rotation steps, each row followed by its count of steps
The counts run from 0 to 153.
[132 171  98 116 160  95 166  81 147 108 114 113 109  96 118 148 131 116
 135  71 143  95  98  77 122  94 143 120  96  94 120  93 128 135 110 143
  97 108  96] | 69
[118 155  94 103 170 126 143 134 138 131 108 128  87 159 144 177 131 131
 163 126 168  63 106 112 109 110 131 115 121 105 116  83 101 130  99 170
 113 116 127] | 100
[100 125  90 146 111 151 131 133 163 129 108  92  76 108 128 189 136 138
 182 133 137  58 126 123 139 144 122 104 134  99  95 103 124 153 127 138
  99 122 130] | 16
[139 132 122 104 134  86 122 113 148 158 107  95  80  97 142 177 154 129
 153 119 149  97 135  81 151 104 140  60 111  92 123 143 104 157 114 140
 104 118 135] | 137
[121 137 116 110 106 118 129 123 155 113 128 107  73  95 122 144 130 128
 186 110 153  82 124 137 149 107 130 115 118  80  78 106 136 151  96 106
  65 144 111] | 33
[118 145  69 129 140 141 158  95 149 136 127 132 104 127 110 178 123 159
 140  96 111  35 117 105 119 122 116 116 110 109 133 120 144 137 123 161
 109  90 128] | 89
[141 146 107 127 160  81 164 111 146 118 116  96  91  86 129 146 126  95
 137  77 141  88 116  98 151 106 154  92 100 106  94 101 124 153 109 115
  91 119 112] | 147
[130 135  96 107 130 118 135  99 164 113 136 113  77  80 144 131 155 124
 166  93 182 120 123  89 133 123 141 115  95  84  99 119 131 133 135 128
  59 123 104] | 50
[142 137 118 133 133  98 133 127 138 148  96  92  75  74 151 172 164 112
 161 114 158 113 151  93 135 103 110  76 113  95  91 114  99 155 126 127
  91 109 122] | 141
[134 152  88  74 142  77 124 155 158 123 107 128  76  90 127 149 126 151
 172 118 155  76 132 125 158 119 138 109 118 122 104 124 122 135 117 118
  84 107 108] | 39
[126 158 104 109 134 117 121 153 159 109 114 116  67  86 125 148 138 152
 188 120 177  87 128 130 147 132 141 110 113 111  78  99 116 152 111 117
  73 134  96] | 35
[144 141  76  91 114  94 125 132 146 150 121 135  75  73 140 155 156 154
 164 115 144  90 160 113 137 106 112 107 109 110 114 155 118 134 138 119
  68  96 124] | 44
[ 98 148 103 135 140 176 133 105 147 124 106 110  84 133 131 181 145 149
 182 131 153  71 122  99 105 135 106 124 123  89 108  93 119 142 120 174
 109 115 120] | 95
[150 140  92  98 123 105 124 110 135 151 128 125  78  78 155 146 164 137
 172 108 157 105 163 108 130 107 121 110 103  92 119 150 113 131 126 124
  61 102 127] | 45
[ 95 132 102 133 120 165 141  89 163 121 121 116  90 136 115 178 134 154
 171 115 116  46 112 103 124 117 102 119 124  87 117 103 149 139 123 157
 109 110 129] | 93
[151 145 105 113  98 111 142 119 139 150 141 110  80 111 132 163 129 128
 176 112 138  55 124 139 143  99 134  96 117  72 105 134 117 146  79 119
  74 125 143] | 28
[130  90  98 123 138 100 132 117 170 123 147 109  71 112 144 146 141 118
 151 107 169  91 102 101 153 123 124  81 102  88  97  99 138 152 133 118
  71 147 110] | 129
[140 150 105  63 141  77 120 121 148 138 121 121  77  98 145 149 138 134
 171 110 158  90 139 120 150 104 143 109 110 103 122 146 120 118 103 116
  78 101 131] | 41
[137 119  82 124 152  93 126 143 173 131 131 113  75 101 128 155 136 146
 144 116 181  88 111  99 147 136 142  72  96 122 104 108 115 160 146 135
  88 137  99] | 131
[120 120  52 127 170 111 159 121 146 116 117 104  84 128 135 183 113 101
 148 110 127  52 102 126 141 126 129 113 122 118 119  83 134 132 115 121
 104 114 131] | 6
[106 134 102 141 130 150 130 141 153 134 108  88  67 112 138 190 145 135
 190 138 163  69 136 121 129 153 127 104 128 105  98  98 109 153 114 147
  98 122 127] | 17
[111 130  76 137 185 128 148 107 121 123 107  96  77 114 161 190 132  92
 168 123 153  84 114 113 117 131 122 111 117 115 112  78 112 130 105 125
 106 113 130] | 4
[103 117  75 138 166 132 140 116 137 111  94 102  79 104 140 195 135 109
 168 134 122  77 119 120 134 117  89 114 131 111 105  77 132 139 122 119
 119 113 117] | 2
[121 120  68 125 142 120 153 100 150 143 136  98  95 129 131 185 119 119
 153 108 118  36 109 126 145 131 144 100 118 101 132 122 136 139  98 131
 104 119 143] | 10
[123 123  59 138 131 133 149 113 153 141 135 101  90 122 120 188 127 136
 152 123 113  32 113 123 144 140 133  95 115 113 131 133 137 148 116 137
 103 115 144] | 11
[141 151  96 129  95 126 131 140 138 142 132 114  77  84 119 164 143 156
 176 126 146  60 140 143 134 116 111 103 108  95  90 128 115 165 106 122
  75 125 119] | 30
[135  97  98 127 145 116 136 109 151 131 146 102  67 106 159 148 148 123
 158 118 178  98 114 103 136 122 125  81  97  89 105 101 124 145 126 124
  66 146 112] | 128
[119 134  91 139 131 151 136 101 139 149 129  84  85 117 137 193 140 138
 177 125 139  53 130 119 129 147 138  93 114  95 125 136 121 144  99 143
 102 127 144] | 13
[ 95 132 113 115 140 144 144 109 160 103 107 120  81 156 130 177 132 127
 173 119 148  66  97 108 128 112 113 120 133  82 102  68 136 131 106 160
 106 121 121] | 97
[130 143 113  92 106  90 131  90 167 133  99 115  88  90 125 169 159 123
 159  90 132 117 134  72 132  78 122 104 116  75 132 137 122 129 125 149
 104  97 131] | 60
[135 159 113 124 110 140 130 131 131 139 131 105  75  81 137 152 147 149
 190 126 163  76 136 133 131 122 124 105 108  90  89 122 112 159  99 121
  68 132 122] | 31
[135 149  94 121 103 107 141 112 158 128  90 120  96  73 126 170 167 136
 151 107 135 115 143  81 115  86  91 105 116  93 108 114 115 146 151 154
  96  87 109] | 62
[133 138  56 131 178 123 157 119 130 150 132  98  89 120 147 185 127 122
 151 119 150  47 117 123 125 150 148 100 106 125 134 111 113 134 109 137
 103 107 138] | 8
[119 145 105  94 162 116 149 123 150 129 117 123  89 167 141 173 119 125
 163 115 153  53  90 116 120  98 129 117 123  92 113  88 115 130  91 163
 112 115 135] | 101
[137 148  96 100 137 127 146 110 121 154 139 133  89 152 144 174 132 148
 162 126 146  44 111 125 113  94 122 101 102  89 121 117 108 138  81 147
  97 116 142] | 105
[143 125 109 139 132  86 149 123 153 126 102 100  79  83 143 159 140  94
 150  91 137 110 126 101 148  91 110  86 120  88  81  91 115 158 123 114
  90 125 112] | 143
[139 158  86  70 146  76 116 145 147 135 110 125  75  95 141 156 139 150
 175 117 166  85 142 121 152 122 144 112 105 122 113 134 107 129 110 124
  79 103 119] | 40
[136 183  82 119 153  98 157 101 150 116 109 127 112  84  96 162 130 155
 131  83 127  74 112  84 132 104 135 116 103 124 128 108 127 149 130 148
 114  99  88] | 71
[135  89  92 104 128 115 122 104 143 146 143 109  67 113 165 159 149 129
 165 128 145  87 128 114 143  96  98  81 105  80 118 124 132 137 114 112
  73 123 139] | 124
